One vector is turned by the same rotation once a tick. Each row is the vector after some number of ticks, and that number follows the row.
The counts run from 0 to 1156.
[-29 -19  -2 -25   0  -1 -36   8  -2  -9  19 -39   8 -27  12  22  25  32
  22   6   6  29  33  -2  14  -1 -13  12  10   9  13   6 -35  19   7  57]  106
[ 23 -27   3 -22 -20  30  23  10 -18  25  26   3  12  42  -5 -28  -7 -21
  13   3  44  -5 -13  -6  -7 -39  23  -5  12   2 -10 -42 -18 -12   5  17]  352
[-18 -11 -33 -22  12  19 -32 -21 -28  28  17 -23  16 -20 -20   4  16   6
 -22  13   1  17   3   7  16 -14  -6   6  -2  -8 -43 -37 -16  31   5  32]  1075
[-20 -29   2  -9  -1   0   2 -10  57 -17  -9  13  48   9  49 -35 -27  -9
   1  23  -1 -27 -20  21   0 -15 -16 -20   5   3  11 -15  17  -4  11  11]  788
[ 12  22  13 -13  -9   1 -30 -40 -20  14  20  31  13  -1  -3  36  30 -18
   9  32   0 -12 -17   1 -10 -11  23 -12 -18 -29   3   7 -55  17  -3  24]  204
[-14 -16  20 -21  11 -18  20  16  18 -53  22 -28   5  -7  32   1  34 -10
 -22 -15  -9  13  40  29  -1   3  -3   8  16 -10  -5  16   9  -1  33  18]  381
[-37  16 -42 -19 -27  30  34  -5  -9  29 -22 -45 -19 -25   1   4 -16   8
 -13 -18  -6  28  36 -21   0  19  -2   3 -20  -7 -12 -24 -10 -25  12 -13]  13
[ 23  41   3 -33 -11   2 -36 -33  -9  -6   0  14  11  -1  -4  18   5 -14
   1  22  14  30  -3   1  -6 -13 -13  -4  20 -12 -35  -2  -7  20 -12  63]  917
[-29 -23 -32 -33 -27   4  -8  14  41  -6 -34  -3  13 -10  46 -10   7   7
  27  15   9  11  -4   1   3  -1 -14 -17  -8  -3  23 -30   5 -46  19   6]  670
[-18 -19 -46 -14 -11  10   9  16 -15  47 -24  15  13   5  20   8 -11  13
   3  34  -6  -4 -19 -25  14  34   8   4   3 -13 -34 -10  16 -36  21 -25]  402
[-25 -17 -20 -22  -7   0  27  -2  12   3  -8   3   2 -20  38   4  28  15
  14 -28 -23  -8  26  -6 -36  27  12 -14 -11 -16  28 -17  -6 -55   6 -22]  994
[ -7  17  -3   1  41   2 -23 -24  12  -3  17 -27  33 -33   0  10   0  15
 -10  18 -35  -8 -27  23  13 -27  -5 -21 -20   6  13  14 -47  49   9   3]  696
[ 12 -21  -5 -11  21 -10 -15  21 -10  14  21  30  32  23 -11 -12  17 -11
 -10  37  -2 -26 -40  14  21   7   7   9  11 -38 -43  -9  32   4  23 -14]  525
[  8   9  19 -17  10 -13 -27  18  13  -4  20   8  29  32 -19 -25 -13  -8
  30  27   5  -8 -34  23   4 -27 -32  -5   9 -25 -33 -29  29   8 -15  19]  798
[  1  18   2 -15  22 -12 -22 -27 -15   2   7  29  30  -4  26  10   6 -14
 -46  40   8   6 -43  11   6   6  21 -13  -8 -27 -40  17 -13 -15  16  11]  528
[ 27  -8   1 -17 -15   5  10  -2 -27   4  33 -24 -19  -1 -42  33  28  23
 -18  -6  29   6  29 -11  31  -3  24  26  12 -26  -9  17 -14  37  16  19]  485
[  9  29  28   9  -6   9 -22 -18   4   0  27   6  33  18 -13  -9  -7 -41
   3  17 -12 -16   1   5 -13 -14 -28   4  13  -7 -36  -5  -1  60 -17  45]  93
[  7  36  -5 -19  38 -25 -24 -29  24 -26  -5  -2  22 -23  -9  -7 -11  25
 -26  -2 -12   8 -21  35   5 -24 -24 -27  -3 -26  10   0  17   8 -11   5]  422
[  1   1  22   9 -26 -20  23   9   5  22  -1  21  11  37   8  -7 -37  12
  32   4  -8 -28   8 -35 -19  53 -12   4   6 -30   5  26  30 -32 -15  -4]  889
[-27  -9 -33 -20 -19  14  17 -32  -9  31  -9  -6  12   6  18  -2 -50  11
 -37   4  27   5  19 -28 -14  31   2  -1  14  -1 -29  -4  17 -41  -8  21]  511
[ -8 -36 -16 -16 -30 -13 -30 -35  17  23  -6  33  34 -13  17  -2   6   0
 -14  16  20 -37 -13   4   6  -9  20 -18 -16 -38  16 -17  -1 -10  20  10]  902
[ 17  34 -33 -27   4   8  40  -1  -3   1 -25 -14 -17  -3   1  39 -20  31
 -23  10  -2  43   6 -32  16  26  10  12  17  -1 -17  37   4 -26  24 -12]  278
[ -4   7  29  -6   5 -20 -47   0  26 -22  25  12  32   2   7 -13  20 -13
  19   7 -14 -18  -5  25 -18  -8 -27  -5   1 -34 -10  -9  17  22 -12  47]  913
[ 23  26  21   7  52 -18  33  -2 -14  -5  38   5  18  22 -20 -17 -26  11
 -25   0 -12 -20 -40  23 -15   9  10 -10   3 -25 -23  15  14  -3 -18 -30]  34
[  7 -12  -2  13 -19   1  14 -11  29  19  -3  13  37  24  19 -16 -49  30
  28  25   5 -44 -12 -15  -1   5  -4   2  21   5  35  26  -2   5 -13   4]  75
[ 39   5 -11  -9 -22 -10  25  -5  -8  25  12  28   8  42 -26 -12 -28  17
   3  -8  23 -23 -25 -14  -9   7  -1  -6   4 -35  -6 -16  39 -32 -14 -25]  1007
[ 14 -17 -15  -5 -15  35  36   9  21   6  -4 -15   5  26  15  -4  -7   1
  46   4  -5   6  40 -22  -4   4  -7  30  47  36   9   9  -5  36  16  32]  226
[ -9 -28  21  10 -19  24  33  27  30   5  11  -8  21  53  26 -30 -33 -24
  37  34   1 -18  -7  -7   4 -15  -1   1  11  18   5  11 -13   0  26   2]  1055
[  3  28   0 -28 -11  -8 -59 -31  -8  -2  10  10  18  -8   3  27  13   2
   5  23  16  31   5  -6  -5  -6 -19  -9   8 -26 -16  -6 -13   8 -16  61]  918
[ 13  15   8 -28  12  -3  21 -11  34 -52  -7  15   5  -5  42  13  27   2
  10 -21 -28  -7  23  12 -27  12  -1 -15  14 -12  44  21  -1 -14   7  12]  57
[ 19   3 -15 -28  42   9  15   4 -39   3  32 -12   2   3 -25   8  28   5
 -25   3   9  27 -28  27  14 -22  30  -3  -2  -8 -34 -24 -25  -6  17 -10]  967
[ 15 -27 -24  -9 -46  11 -12  -8   8  50 -11  33  19  20 -12   0  -7   6
  26  33  24 -34 -23 -23  13  -2  19   6   5 -26  13 -11   1   6   7  -4]  78
[ 22  31  43  16  -4  -2  -3 -19   5  -8  18  13  14  22 -11  13   7 -29
  24  13 -23 -16   1  -3 -16  -8 -11  14   6 -24 -12  27 -22  56 -12  24]  209
[-13  17  25 -11  17 -20  42  37   9 -33  16 -52 -15   6   4   7 -12  27
 -15 -13 -15  30  16  14  16   3 -17   2  -9 -11  11  43   0 -16  25 -15]  1095
[ 14  30 -17   2  32   0 -21 -29   7  19   3  12  36  -3 -20  -9 -21  32
  18   1 -28 -31 -30   3 -19   0 -18 -11  12 -12  -4  -2  13  30 -38   5]  308
